One vector is turned by the same rotation once a tick. Each row is the vector after some number of ticks, and that number follows the row.
The counts run from 0 to 583.
[ 95 108 151 117 153 170 114  97 140 143 127 128 143  82 103 107 118  94
 140 133 127 127 131 149 133 165 155 128 179 113 133 149 121 120  98 156
  79 134  94 106 114 213 134 121 108 116 146 101 126 154 151 129  79 105
 156 121 120 154 123 139 173  97 140 199 162  77 144 149 124 112 153 133
 123 106 153 122 139] | 273
[141 101 120  93 115 117 151 127  89 102 103 174 121 127 106 102  83 103
  91 152 109 108 135 138 106 118 169  98 126 127 149 162 133 113 106 150
  76 114  73 110 120 195 134 141 129 124 134 180 103 143 137 132 121  89
 148 104  99 104  98  84 143 123 142 122 107  86 119 160 143 101  84 150
 150  86 132 139 144] | 422
[ 96 124 141 117 137 159 128 168 116 102 180 207 132 141 115  89  89 132
 145 120 152 132 149 129 148 146 176 131 184  97 138 155 157  82 117 108
 121 149  71 133 113 135 156 130 115 149 111 110 135 117 149 130  99 111
 101 129 131 128 169 149 129  77 153 105 159 128 146 108 150 127 127 163
 124  89 159 106 120] | 173
[156 111  81 143 163 139  87  75 106 157 125 116 167 154 170 146 118 122
 100 120 138  95 143 163  75  86 146 120 111 138 107 138 108 141 122 147
 158 130 120 107 115 128 115 153 101  65 166 118 105 127  92 116  98 142
 141 140  99 122  86 102 102 141 165 138 147  93 169 140 139 119 123 141
 118 164 142 150 179] | 356
[159 132  61 129 135 132 125 135 101 116 123 144 144 178 159 141  89 157
 110 124 129  83 152 135  93  69 144 115 105 137 114 161 134 106 162 102
 173 123  94 143 129  89 143 160 114 107 157 105  89  98 123 132 164 148
 131 123 111  91 107 111  90 124 130  49 128 140 156 132 145 138  84 107
 127 157  97 126 142] | 434
[110  90 120  72 101 172 149  88 110  87 124 120 103 114  97  73  87 163
 128 134 154 114 107 105 125 142 148 114 189 137 111  99 141 124 157  92
 103 112  84 166 134 152 137 125 142 145 133 149  88 140 171 142 130 147
 114 116 100 114  67 171 139 140 101 119 165 161 155 121 132 131 101 127
 157 131 108 129 112] | 191
[144 121 103 125 148 117 126 155 108 151 159 206 149 159 142 145  84 117
 134  70 109 114 160 158 123  91 166 129  94 132 128 180 137 123 119 120
 176 130  77 132 121  81 119 146 102 121 137 125 133 115 111 167  98 127
 153 104 105  81 139 105  82 115 178  76 140 124 155 142 121 133  86 138
 135 136 119 121 132] | 430
[132  93 119  91 130 137 135 127  84 103 156 193 126 120 120 111 110  97
  74 142 134 126 141 136 112 105 182  93 154  99 146 136 134 131  87 120
  89 121  74 127 108 168 130 124 105 122 132 169 136 107 102 112  81 105
 121 129 103 124 110  93 108 119 165 138 125  84 121 130 172 106 109 164
 144  90 176 151 142] | 98
[120 119  85 107 127 147 142 135 130 141 154 154 142 161 145 119  84 156
 145 101 127 111 143 153 104  92 142 120 134 133 115 150 155 112 152  73
 178 136  80 176 134  66 128 157 115 134 139 115 111 112 140 167 127 142
 125 101 132  95 114 129  62 125 124  56 140 175 137 124 127 136  95 108
 147 163 103 111 105] | 460
[153 119  66 124 153 151 109  58  98 141 109  94 144 130 168 165 117 138
  84 130 120  89 143 136  86  88 140 111 120 150 102 118  97 151 135 124
 128  90 111 137 124 136 105 139 105  79 185 129  92 122 111 128 121 161
 158 127  94 125  61 102 104 153 134 136 142 112 153 161 142 128 116 111
 144 176 110 143 156] | 11
[124 107 127 102 131 161 129 165 100  92 142 183 134 117 108 112 117 115
 104 146 143 105 138 123 132 103 187 111 155  73 143 170 144 115 121 128
  90 147  87 121 109 170 178 121 101 120 139  93 123  84 127 101 127 106
 119 142 110 128 145 114 157  78 140 118 116  65 148 105 172 124 113 143
 106  72 152 129 141] | 498
[135 154  92 143 166 121 129 112  86  95 123 148 106 156 161 145  78 161
  96 155 107 118 169 102 134 177 155 136 156 167 126 131 106  75 128 123
  89  67  78 116 128 168 106 136 132 128 139 146  97 168 157 156 135 117
 150 125 112 144 118 121 133  91 139 109 146 146 122 192 147 123 122 154
 147 136 117 109 117] | 343
[128 104  93  84 129 187 123  75 135 107 108  70 147 101 129 135 127 151
 119 131 151  85 113 107 107 101 154 119 162 103  94 125 128 164 177  96
 132 140 121 154 147 151 165 123 118 117 169  81  82 102 139 117 131 170
 131 129 106 137  71 162 149 108  89 130 146 118 154  95 146 130 131  86
 110 136 104 131 131] | 212
[118  81 127  92 104 141 146 121  92 110 137 174 133 134 107  63  88 104
  92 156 149 123 123 160  86 107 150  80 172 110 152 134 158 105 100 133
  83 130  72 140 105 170 128 155 126 110 126 175 115 129 123 107 109 102
 100 124 104 112  94 100 114 155 145 130 128 100 134 137 149 103 101 159
 158 104 163 145 157] | 447
[114 130 131 149 173 168 102 102 105 119 147 145 127 112 140 131 120 122
  99 155 146 119 158 128 127 166 159 132 189 119 134 125 105  96  96 148
  78 105  92 106  96 189 120 119  96 101 152 105 120 140 132 104  91 116
 131 156 111 167 137 125 152  93 162 177 166  91 160 161 160 124 154 160
 131 122 167 128 157] | 297
[111  70 133  91 115 162 129 131 127 152 159 178 161 114 100  76 109  89
 132 107 149 129 123 181  98  87 159  93 149  87 143 155 160 137 100 130
 133 171  82 140 106 136 142 144 101 109 127 129 143 104 109 119  74 109
 110 117 117 105 114 114 104 140 160 133 135  90 151 105 134 113 107 139
 134 107 168 139 151] | 127
[110 140 117 154 150 127 139 142 104 132 151 188 127 163 136 106  63 124
 131 146 111 133 165 164 121 166 134 125 157 153 156 154 134  52  95 142
 103 101  62 114 100 158 101 165 128 122 121 145 121 169 157 149 113  87
 137 118 126 125 150 109 111 102 157 119 149 134 131 193 132 110 119 161
 148 133 146 101 134] | 372
[129  93 118  89  96 156 151 132 134 155 124 146 141 112 101  96  87 122
 168  84 121 103 112 173 115  71 140 103 112 126 121 172 153 143 148 123
 161 149  84 155 126 115 144 149 119 130 150 107 113 108 150 154 130 134
 163  86  98  64  95 123 122 150 116  94 132 125 166 124  97 133  66  88
 145 149  89 128 123] | 482
[156 141  64 139 175 128 101 126 121 147 121 129 170 157 172 184 116 123
 105 120 104  83 159 150  94  82 161 132  86 121 120 187 118 130 134 128
 163 134 105 105 132 117 132 145  96  90 168  90 105 105 100 132 115 127
 165 126 123 119 124  94 103  86 148 100 118  85 135 140 146 129 119 115
  99 134 118 124 155] | 32
[111 119  80 104 142 169 144  88 105 142 152 120 115 107 155 154 120 132
  80 149 120 129 153 142 101  99 136  91 172 143 129 115 119 127 106  88
  90  77  74 172 109 142  94 131 101 110 175 133 122 122 129 128 107 134
 155 111 119 147  81  93  76 137 130 132 136 135 113 180 156 132 122 103
 171 171 133 131 111] | 40
[139  96 135 102 113 131 145 152 107 149 130 198 133 109  95 111  87  87
 136  88 102 113 134 162 137  86 167 109 102 119 146 186 134 141 108 151
 121 135  67 122 105 153 139 132 101 126 142 135 135 111 127 142 107 104
 170  93  91  77 126  97 143 132 156 120 121  79 158 143 112 126  68 131
 141 110 121 137 134] | 452
[145 134  83 131 159 134 111  64 113 124 113 104 125 153 160 148  85 169
 132  93 115  98 145 114 122 151 145 157 122 177  86 119 101 131 155 114
 157  93 107 129 147 125 105 136 131 119 152 140  78 167 147 174 117 161
 160 111  93 115  76 151 121 132 134 112 180 160 158 164 117 130 113 132
 142 178  94 126 132] | 311
[134 143  77 142 158 145 118 149 127 169 143 147 157 146 165 174 114 121
 125 116 109  94 165 169 103  70 142 120 104 121 131 194 127 118 133 122
 165 127  87 136 115 103 131 149  89  93 169  68 123  92 119 131 134 121
 171 114 125 108 139  86  90  97 143  82 116 105 147 153 137 136 106  87
 122 155 111 116 133] | 407
[116 126 104  98 159 124 153 104 111 119 128 143 120 113 138 146  89 122
 103 140  84 130 152 126 120 163 174 127 152 148 132 146 121 114  97 110
  76  83  71 122 135 179  90 132 128 144 135 168 111 168 147 177  84 105
 166  91 128 140 104 106 110  94 137 134 132 130  79 188 136 111 125 129
 156 117 124 111  97] | 19
[116 125 103 128 146 185 113  84 107  88 122  96 124 124 141 111 116 157
  94 182 162 104 133 107 108 162 142 125 212 127 111 103 121  99 139 126
  84 102 107 135 123 189 135 130 133 106 152 109  80 140 155 100 133 141
 109 159 117 165  95 151 157 106 111 155 155 123 152 139 162 119 154 141
 124 131 143 125 151] | 268
[119 123 117 147 147 155 110  94 140 175 129 117 149 141 133 111  83 143
 187  70 131 113 132 166 123 145 119 155 132 161 101 149 116 114 148 145
 177 130 106 131 124 125 113 148 117 109 146  96 106 165 154 165 108 150
 162 112 101  98 105 164 138 140 143 131 184 146 200 152  81 140 117 120
 125 184 100 114 148] | 282
[114 128 127 104 139 155 135 159  98  68 169 204 114 145 118 112  92 153
 109 129 146 120 149  92 153 158 197 134 178 100 126 139 143  94 126  96
 109 126  70 137 131 138 156 117 117 154 114 124 117 116 149 140 111 122
 101 137 123 135 152 157 136  68 143  94 153 129 133 105 168 136 120 167
 122  82 149 116 108] | 520
[150 130  54 113 161 142 120 110 119 131 129 111 159 149 179 192 123 136
  87 133 110  87 147 129  87  69 169 117 112 115 111 164 124 142 141  95
 151 117 105 139 145 109 135 142 100 104 171 104  99  88 100 134 123 140
 150 118 129 124 102  92  82  95 128  85 112 110 110 132 163 129 116  95
 115 142 111 128 129] | 410
[134  83 133  86 125 150 133 138 100 122 162 207 137 106 102 103 113  90
 101 104 139 120 131 150 125  91 188 103 138  84 141 145 140 151  91 130
 112 142  77 127  97 150 146 122  93 118 134 146 145 100 102 119  74 114
 127 121  95 109 123 111 124 133 179 137 134  77 149 108 157 118  99 161
 142  98 168 149 149] | 475
[ 97 102 104  98 132 162 161 132 119 118 154 141 139 116 133 120 112 118
  87 182 132 122 137 151  86 105 162  90 193  90 155 145 162 105 103  84
  87 126  64 158 123 164 138 144 112 123 138 127 123 102 136 121 109  97
 113 115 147 149 113  94  85  97 113 114 101 118  74 141 170 111 132 113
 140 101 153 116 112] | 94
[125 118 121 106 154 109 143 137 102 124 132 197 131 137 121 128  76 102
 112 124  88 133 156 140 127 152 181 127 134 134 151 164 130 103  86 133
  96 111  60 103 127 169 103 136 122 143 119 178 124 162 136 172  84  84
 155  96 120 114 131  95 118  99 169 122 129 108  96 175 134 104 108 162
 150  91 145 121 115] | 397
